Each cloud below is a set of points, in no order, taken from a shape made of curves that can fork, meet and close up, bent smoothly into 17 dimensions.
How many holes does the shape behind each cloud have?
In the rows, zero is written as 128.

dume (64 x 17):
[[ 87 156 128 136  78  97 108 119  99 137  80  83 198 111 167 145 103]
 [168 111  94 116 184 161 150 151 116  67 166 137  26 144 151  73 171]
 [130 137 127 122 142 120 122 125  96 128 113 105 131 133 161 115 118]
 [127 148 129 121 137 118 118 111  84 135  96 101 157 125 167 117 105]
 [120 143 128 125 128 113 117 120  92 135 101  98 153 127 164 123 110]
 [123 138 125 123 131 115 119 125  94 129 111  99 138 130 164 120 115]
 [128 111 143 162 122 105 131 161 176 144 136 117 123 146  95 152 135]
 [124 148 130 122 133 115 117 113  86 136  95  99 161 125 167 120 105]
 [156 101 116 139 165 138 145 164 153  99 164 134  49 153 116 106 164]
 [131 147 129 120 142 120 118 111  83 133  98 103 153 126 167 115 106]
 [125 112 144 164 116 102 131 161 178 144 133 115 127 146  95 155 134]
 [121 114 144 167 107  99 130 163 180 144 131 113 133 143  93 160 133]
 [108 146 129 130 108 105 114 123  97 137  96  92 167 122 164 133 107]
 [137 141 132 122 150 123 122 120  96 132 107 109 139 132 156 113 115]
 [138 107 139 156 142 114 134 161 172 138 143 125 105 151  97 140 141]
 [105 147 129 132 104 104 114 122  98 138  93  90 174 120 164 135 106]
 [159 105 111 133 169 145 147 159 141  91 163 133  43 150 127  98 165]
 [146 103 134 154 152 121 139 163 173 130 152 130  87 153  95 131 148]
 [153  97 124 148 161 131 144 168 170 113 163 134  60 156 101 119 161]
 [171 110  88 112 190 166 152 151 112  60 171 140  17 144 155  67 176]
 [148 101 132 154 155 124 140 165 173 127 155 131  81 155  96 129 152]
 [134 147 130 118 146 122 120 112  85 132  99 105 149 128 164 112 108]
 [ 55 164 123 137  42  86  93 113 103 135  69  74 223 107 172 158 105]
 [158 104 112 135 168 143 146 160 145  93 164 133  45 151 124 100 164]
 [138 146 133 119 151 124 121 113  89 134 100 108 147 129 159 111 109]
 [133 138 128 123 145 121 123 123  96 129 111 107 133 133 158 114 117]
 [ 73 159 126 138  61  92 102 118 102 136  76  78 210 108 169 151 104]
 [154  99 119 144 163 135 145 166 162 105 164 133  53 154 109 113 163]
 [ 43 171 119 131  35  85  82  98  91 134  59  73 239 106 181 159 101]
 [144 105 137 155 149 120 137 162 172 133 149 128  93 154  96 135 146]
 [118 142 127 125 125 111 117 123  95 133 105  96 150 127 164 124 111]
 [ 47 168 122 134  36  84  87 106  98 134  64  72 231 107 176 159 103]
 [ 69 160 126 138  56  90 100 118 103 135  74  76 213 108 169 153 104]
 [153  98 121 147 161 133 144 167 166 109 164 134  57 155 105 116 162]
 [135 108 141 158 135 111 133 160 172 141 141 122 111 150  96 144 138]
 [ 50 166 123 136  38  84  89 109 101 134  67  73 228 107 174 159 105]
 [132 110 142 160 129 108 132 161 174 142 138 119 117 149  96 148 137]
 [160 107 107 128 172 148 147 157 135  86 163 133  41 148 134  92 166]
 [155 100 117 141 164 137 145 165 156 102 164 134  50 153 114 109 164]
 [150  98 127 152 158 127 143 167 173 120 159 133  69 156  97 125 157]
 [ 82 157 127 137  71  94 105 118 100 136  77  81 204 110 167 148 104]
 [126 137 125 123 136 117 121 126  96 127 114 101 132 132 163 117 118]
 [142 106 137 155 146 117 136 161 172 136 146 126  99 152  97 136 143]
 [139 145 134 120 152 125 122 114  91 134 101 109 145 130 157 111 111]
 [138 142 133 122 152 124 123 118  96 134 105 109 141 131 155 112 113]
 [151  99 127 152 159 127 143 168 172 118 160 134  66 156  99 123 158]
 [ 62 162 125 138  49  88  97 115 103 135  72  75 218 108 170 156 105]
 [101 151 129 132  97 102 112 120  97 139  88  88 183 117 165 138 104]
 [103 150 129 132 100 103 112 121  98 139  89  88 180 117 165 136 105]
 [ 45 170 120 132  35  84  84 101  94 134  61  72 236 106 179 160 102]
 [112 144 128 129 114 107 115 123  97 136 100  92 161 124 164 130 109]
 [149 100 131 153 157 125 142 166 173 124 157 132  76 156  96 127 154]
 [ 94 154 128 134  87  99 110 119  98 138  83  85 192 113 166 142 103]
 [164 110 101 121 178 155 149 153 124  77 163 135  34 145 144  82 167]
 [120 140 127 124 128 114 118 123  94 132 107  98 146 129 165 122 113]
 [121 146 130 124 128 113 117 116  90 136  97  98 160 125 165 123 106]
 [162 109 104 124 175 152 148 154 129  81 164 134  37 147 139  87 167]
 [113 143 128 129 117 108 116 124  96 135 101  94 158 125 164 128 110]
 [ 97 152 129 133  93 101 111 120  98 139  85  87 188 115 165 139 104]
 [106 146 129 131 106 104 114 122  98 138  94  91 171 121 164 134 107]
 [122 147 130 123 130 114 117 115  87 136  95  98 162 124 165 122 105]
 [169 111  91 114 187 163 151 150 114  64 168 138  22 144 153  70 173]
 [166 111  97 118 182 159 150 151 118  70 166 136  29 145 148  76 170]
 [172 109  84 110 194 170 153 150 109  56 173 141  12 144 158  63 179]]
holes -> 1

Seme, 92 rows:
[[134  83 102 140 108 158 147 131 126  58 155 119 179 105 133 125  86]
 [138 128 146 119 113 103 128 107 120 155 102 151 111 148 123  86 143]
 [136  89  87 116 147 151 163 109 142  74 150 119 183 115 121 128  87]
 [137 127 147 120 111 104 125 108 119 154 104 151 111 148 125  85 143]
 [120 135 162 201  58 133  97 160  94 115 110 144 118 113 144 113 143]
 [135  81  92 128 125 158 155 122 133  59 156 117 184 109 129 127  83]
 [122 128 155 196  58 138 105 162  98 105 118 142 127 106 141 118 134]
 [135  82  89 125 132 156 158 118 136  62 155 117 186 111 128 127  84]
 [132 140 128 102 143  99 152  98 134 158 100 149 124 145 115 107 137]
 [136  88  87 116 144 153 163 111 140  71 152 119 185 115 122 129  87]
 [130 138 119 100 151 105 158  98 139 150 106 147 133 141 114 114 131]
 [137 131 143 114 120 100 132 104 123 158 101 150 112 148 122  89 142]
 [132 113  94 104 160 131 168  99 145 109 130 130 167 126 113 125 105]
 [128 123 165 173  70 124  96 137  98 129 110 150 110 133 137  88 145]
 [120 136 166 198  60 129  92 153  92 123 107 148 111 121 144 108 148]
 [137 116 154 139  92 112 112 119 111 140 109 150 111 143 130  79 142]
 [120 135 167 196  60 129  92 153  92 124 107 148 110 122 144 107 148]
 [124 118 146 186  62 143 116 159 103  91 128 136 138 102 139 119 124]
 [133 139 136 107 131  98 142 101 128 161 100 150 115 148 119  98 141]
 [135  81  93 130 122 158 153 124 131  58 156 117 184 109 130 126  84]
 [120 136 165 199  59 131  94 155  92 122 107 147 112 120 144 109 148]
 [124 128 167 184  66 126  94 144  96 127 109 149 109 129 140  96 149]
 [135  92  86 113 150 148 165 106 143  79 148 120 183 117 119 129  89]
 [135 100  89 109 156 142 167 103 146  90 143 125 176 121 115 127  95]
 [135 115 160 152  80 118 103 127 106 134 110 150 111 139 134  81 143]
 [128 103 131 172  72 149 128 153 110  75 138 131 153 100 137 121 110]
 [132  87 109 148  96 157 143 138 121  58 152 121 174 103 134 124  91]
 [131 127 108 101 157 115 165  97 144 134 115 140 148 135 112 120 119]
 [125 115 142 183  63 145 118 159 105  87 129 137 142 100 138 120 121]
 [131 139 122 100 148 103 157  98 138 153 103 147 130 142 114 111 133]
 [120 134 160 201  58 135  98 160  94 113 111 145 120 112 144 115 142]
 [129 122 165 171  71 123  97 136  99 129 110 150 109 133 137  87 146]
 [123 132 168 189  63 127  92 148  94 126 107 149 108 126 142 100 148]
 [131 117 163 162  74 122 100 132 102 131 110 150 110 136 135  83 144]
 [131 133 111  99 155 110 163  97 142 140 111 143 143 137 113 118 124]
 [126 127 167 181  67 126  95 143  96 127 108 150 109 130 139  94 148]
 [120 137 165 200  58 132  94 157  92 119 108 146 115 117 145 112 146]
 [134 110  93 105 160 133 168  99 147 105 133 129 169 126 113 125 104]
 [139 120 152 133  97 110 115 116 112 144 107 150 111 145 128  80 142]
 [127 125 165 178  67 125  96 141  98 128 109 150 109 130 138  91 147]
 [130 134 114  99 154 108 161  97 140 144 108 144 139 139 113 116 126]
 [133 118 161 158  78 121 101 130 103 132 110 150 110 137 134  82 144]
 [130 120 164 166  72 122  98 134 101 131 110 150 110 135 136  85 145]
 [122 131 158 199  57 136 101 162  96 110 113 142 123 109 143 116 139]
 [131  92 116 157  86 154 137 143 118  63 147 125 167 101 137 122  97]
 [134  82  98 136 113 158 150 128 128  56 155 117 181 106 133 125  86]
 [138 125 148 124 108 106 123 110 118 152 104 151 111 147 125  83 142]
 [132  89 112 153  92 157 141 140 119  60 150 123 170 102 136 123  95]
 [134 103  91 107 158 140 168 102 145  95 139 126 174 123 115 127  98]
 [123 129 167 186  65 126  93 146  95 126 108 149 109 128 140  97 149]
 [135  98  88 109 154 145 166 104 145  86 144 123 178 120 117 127  93]
 [132 116  96 103 160 127 168  97 146 114 128 133 164 129 112 124 109]
 [130 130 109 100 156 113 164  97 143 137 113 142 145 135 112 120 122]
 [120 137 165 200  59 130  94 156  92 121 107 146 113 118 144 110 147]
 [135  84  88 122 136 155 160 115 137  65 154 118 185 112 126 128  84]
 [135 115 158 148  84 118 105 125 106 136 109 150 111 140 132  79 144]
 [126 112 140 181  65 146 121 158 106  85 131 135 144 100 138 120 119]
 [122 128 154 195  58 138 106 162  98 103 118 142 129 105 141 117 134]
 [133 118  98 102 160 124 168  98 146 118 125 134 160 130 111 124 111]
 [129  99 126 165  78 152 132 149 114  69 142 127 159 100 137 122 104]
 [132 116 161 156  79 118 102 130 103 133 110 150 110 138 134  81 144]
 [127 109 136 177  69 148 123 156 108  80 134 133 148 100 138 121 114]
 [135 115 157 145  87 115 108 123 108 137 110 150 111 141 132  79 143]
 [131 122 102 101 159 120 167  97 145 124 120 137 155 132 112 122 116]
 [131 136 116 100 151 106 159  98 140 147 106 145 135 141 114 114 129]
 [122 134 167 194  61 127  92 151  93 126 107 148 109 124 143 103 148]
 [135 138 137 108 129  98 139 102 127 162  99 152 114 148 119  97 142]
 [120 135 163 201  59 132  96 158  93 117 109 146 115 115 144 113 145]
 [133 106  90 105 158 138 167 101 146 100 136 127 173 124 114 126 100]
 [137 117 153 135  94 111 114 118 112 143 108 151 111 145 129  79 142]
 [132 141 128 102 141 100 151  99 134 159 100 149 122 146 116 106 138]
 [120 132 160 199  57 136 100 161  95 111 112 144 122 110 143 115 140]
 [136  85  87 120 140 155 161 114 138  66 154 117 184 113 125 128  84]
 [135 134 142 112 122 100 134 104 125 159 101 151 112 148 122  92 142]
 [133 139 133 104 137  98 146 100 131 161 100 150 118 147 117 102 140]
 [137 130 143 116 117 101 129 106 122 156 103 150 111 148 122  89 143]
 [131 139 124 101 146 101 154  98 136 154 101 147 127 144 114 110 134]
 [132 141 131 103 139  98 148  99 132 160 100 150 120 146 117 103 139]
 [130 124 103 101 159 119 166  97 144 127 119 138 153 133 111 122 116]
 [135  82  98 135 116 158 151 126 130  57 156 116 181 108 132 126  86]
 [135  96  88 110 154 146 167 106 144  83 146 121 181 118 118 128  92]
 [135 135 140 111 126  99 136 103 125 159 100 151 113 148 121  93 142]
 [128 101 127 169  76 151 130 150 112  72 141 129 156 100 136 122 107]
 [138 121 150 128 103 108 118 113 116 147 107 150 110 146 126  81 142]
 [123 133 166 192  62 127  92 149  93 125 107 149 109 126 143 102 149]
 [134 139 135 106 133  97 144 100 129 161 100 150 116 147 118 100 140]
 [133  85 106 145 102 157 145 135 124  57 154 120 175 105 136 123  90]
 [136 116 156 142  90 114 109 121 110 139 109 150 111 143 130  79 143]
 [124 123 149 190  60 142 111 161 101  96 123 139 134 103 140 118 128]
 [129  96 122 162  81 153 134 148 115  66 144 128 162 100 136 123 101]
 [138 121 150 127 104 107 120 112 115 149 106 150 111 147 126  81 142]
 [123 125 151 192  60 141 109 162 100  99 121 140 132 103 141 119 130]]
holes -> 1
